In the rows, zero is written as 128.
Rotation paths and how fast each direction turns (degrees each step):
Each turn is a multiple of 5 degrees from 10 to 175, or 0.
Path 1:
[134 130 149 132 121 123 110 127 142 135 127 141 135 126 145 137]
[128 130 148 123 126 117 108 121 144 129 127 133 139 128 141 131]
[132 129 141 117 126 112 105 130 142 129 135 126 142 132 137 138]
[139 130 140 119 124 123 109 139 141 133 138 129 141 128 136 144]
[141 134 146 123 128 133 112 138 143 131 130 133 139 119 137 141]
[139 133 148 119 130 125 107 134 142 120 120 133 137 120 137 132]
[137 127 142 115 127 114 105 141 138 120 117 133 131 128 136 133]
[140 126 138 123 119 115 107 144 136 129 126 137 129 131 140 141]
[138 127 144 131 119 123 109 135 137 136 125 143 130 128 145 140]
[131 130 151 128 123 120 109 123 141 130 123 140 134 127 146 131]
[128 130 146 120 124 110 107 124 144 128 130 131 140 133 140 133]
[133 130 140 120 122 113 108 136 142 134 137 127 141 134 139 142]
[141 134 144 122 126 129 111 138 143 134 134 130 140 125 138 145]
[139 135 149 121 129 131 110 133 144 126 126 132 140 118 138 135]
Speeds:
[130 131 134 122 125 122 127 128 133 125 134 133 124 122 129 132] -> 0
[123 124 129 134 123 122 128 122 126 133 129 133 125 133 133 127] -> 40
Path 2:
[140 129 125 119 122 126 126 133 123 119 123 121 114 103 128 131]
[126 129 127 121 114 131 126 132 114 132 124 125 125 102 135 136]
[127 127 123 120 116 114 128 131 122 123 123 119 116 111 133 143]
[121 134 123 126 108 130 129 127 122 118 127 123 131 112 135 145]
[133 134 124 122 121 124 137 125 124 108 123 120 118 115 131 143]
[133 135 124 126 115 140 129 127 123 115 127 125 128 103 131 134]
[138 131 125 117 122 129 134 130 118 123 121 123 113 106 131 133]
[128 128 126 123 110 129 120 136 122 129 125 123 125 102 132 136]
[123 130 124 117 119 118 133 127 115 124 123 121 117 114 136 144]
[123 130 123 128 107 124 127 129 129 115 128 123 127 110 133 144]
[129 137 125 120 119 131 140 122 118 114 124 123 121 115 131 144]
[138 133 125 127 115 134 127 131 130 111 127 121 122 105 128 134]
[135 134 124 117 122 134 132 128 113 125 121 125 119 105 133 134]
[131 126 125 121 115 122 119 137 125 125 124 121 118 104 131 135]
Speeds:
[133 125 127 128 130 119 125 132 137 123 128 125 122 128 125 127] -> 170
Path 3:
[144 130 140 136 123 127 143 141 118 119 133 136 147 136 133 124]
[137 127 136 133 107 119 150 137 129 121 131 133 135 138 137 120]
[145 129 135 138 122 124 153 140 127 123 126 128 145 128 127 130]
[128 126 139 143 114 117 155 136 128 128 121 133 133 132 133 129]
[133 126 134 133 122 117 156 136 122 126 129 126 142 120 126 141]
[118 125 140 142 121 118 147 139 117 127 125 136 140 129 135 135]
[124 124 133 125 120 115 150 137 116 120 139 129 142 124 135 138]
[127 127 143 137 123 123 141 141 112 120 136 138 145 134 137 133]
[130 125 134 123 112 117 146 137 119 117 141 132 138 136 138 124]
[143 129 140 135 123 127 144 141 119 119 134 135 148 135 133 126]
[136 128 136 135 108 120 151 135 129 121 130 133 136 137 136 120]
[146 129 135 139 122 122 153 139 127 123 127 128 143 127 127 130]
[128 127 139 142 113 118 154 137 129 129 122 133 134 132 132 128]
[131 127 135 134 122 115 156 136 123 125 130 125 142 121 127 140]
Speeds:
[132 122 130 128 131 124 132 138 123 126 126 127 122 129 131 128] -> 0
[117 126 128 129 132 124 129 128 123 131 128 127 127 122 128 137] -> 40
Path 4:
[138 129 141 122 130 120 132 137 116 131 138 118 113 143 132 112]
[133 131 136 125 128 127 125 139 122 118 131 115 113 153 128 114]
[125 125 127 133 121 134 125 141 122 126 125 119 118 152 120 110]
[122 121 131 127 121 129 126 138 118 139 129 125 121 143 124 100]
[124 125 135 115 124 118 116 136 117 133 135 126 122 139 132 102]
[127 127 137 119 122 122 109 142 123 115 137 129 122 147 133 113]
[129 119 130 129 121 133 116 147 125 118 137 138 125 151 128 115]
[132 112 129 130 124 131 127 148 121 133 140 142 123 142 128 109]
[139 119 139 122 132 121 129 142 118 135 144 135 118 137 133 110]
[140 128 141 123 132 123 126 142 123 122 141 125 115 147 134 118]
[137 127 135 134 126 134 131 145 123 119 133 122 115 154 125 119]
[132 123 128 135 123 135 136 142 120 135 130 122 116 150 122 108]
[128 125 135 125 126 123 131 136 116 141 131 118 116 141 127 102]
[126 132 137 118 126 119 118 135 118 127 132 116 119 145 132 106]
Speeds:
[129 133 130 126 128 128 123 129 130 116 128 124 127 133 130 134] -> 85
[118 130 125 125 123 127 120 124 127 128 123 125 131 128 127 122] -> 35
Path 5:
[122 139 110 139 135 123 139 129 122 129 140 118 140 123 144 123]
[123 139 112 134 139 134 136 127 130 133 135 110 134 129 145 125]
[120 131 108 140 137 130 139 128 121 134 132 115 143 127 141 124]
[123 141 111 137 139 128 138 126 127 130 139 117 132 122 142 123]
[119 133 111 135 140 135 137 126 128 137 131 110 136 128 142 123]
[118 135 108 141 138 127 140 125 121 131 137 120 137 121 140 124]
[120 138 110 133 141 136 138 124 129 131 138 111 127 123 141 123]
[116 128 109 137 138 138 141 126 122 136 131 116 138 123 137 125]
[117 137 110 138 139 130 141 124 125 128 139 120 128 118 139 125]
[116 131 111 134 137 138 141 123 128 133 132 110 131 123 139 127]
[113 131 111 139 135 131 143 124 120 131 136 121 135 119 138 125]
[117 134 111 134 135 136 140 122 129 130 138 114 124 119 140 124]
[112 126 112 134 133 138 144 124 122 133 131 113 134 122 135 127]
[114 133 113 136 132 131 145 124 123 128 140 120 127 114 140 125]
Speeds:
[121 123 125 129 133 133 130 122 127 128 126 131 121 122 124 127] -> 10
Path 6:
[126 116 107 116 114 119 134 119 120 117 118 127 123 134 125 123]
[133 111 113 128 124 117 141 121 119 109 130 135 132 136 124 121]
[135 120 110 115 124 130 137 125 123 108 126 119 137 142 131 120]
[127 129 112 116 119 121 131 113 122 114 122 127 122 146 126 118]
[138 126 117 124 129 114 135 121 125 111 134 141 130 144 121 116]
[143 132 114 107 126 128 132 129 130 113 125 130 138 147 126 119]
[134 132 111 109 116 118 128 120 128 120 117 136 120 140 123 120]
[143 118 114 118 124 113 137 128 130 118 128 146 129 135 120 122]
[143 121 109 107 120 129 136 135 131 116 122 129 134 134 126 125]
[131 118 107 113 112 120 133 121 124 121 116 132 119 131 124 123]
[135 109 111 126 122 115 143 126 123 113 128 137 132 131 123 121]
[135 116 108 116 122 129 139 128 123 109 124 120 140 137 130 124]
[126 122 109 118 117 122 134 113 119 113 121 125 123 141 126 119]
[136 119 115 129 126 114 139 117 122 109 133 137 130 143 124 117]
Speeds:
[122 119 125 134 126 130 132 126 123 125 127 121 129 124 131 129] -> 35
[122 131 126 124 123 128 124 122 127 131 121 125 120 128 128 128] -> 120
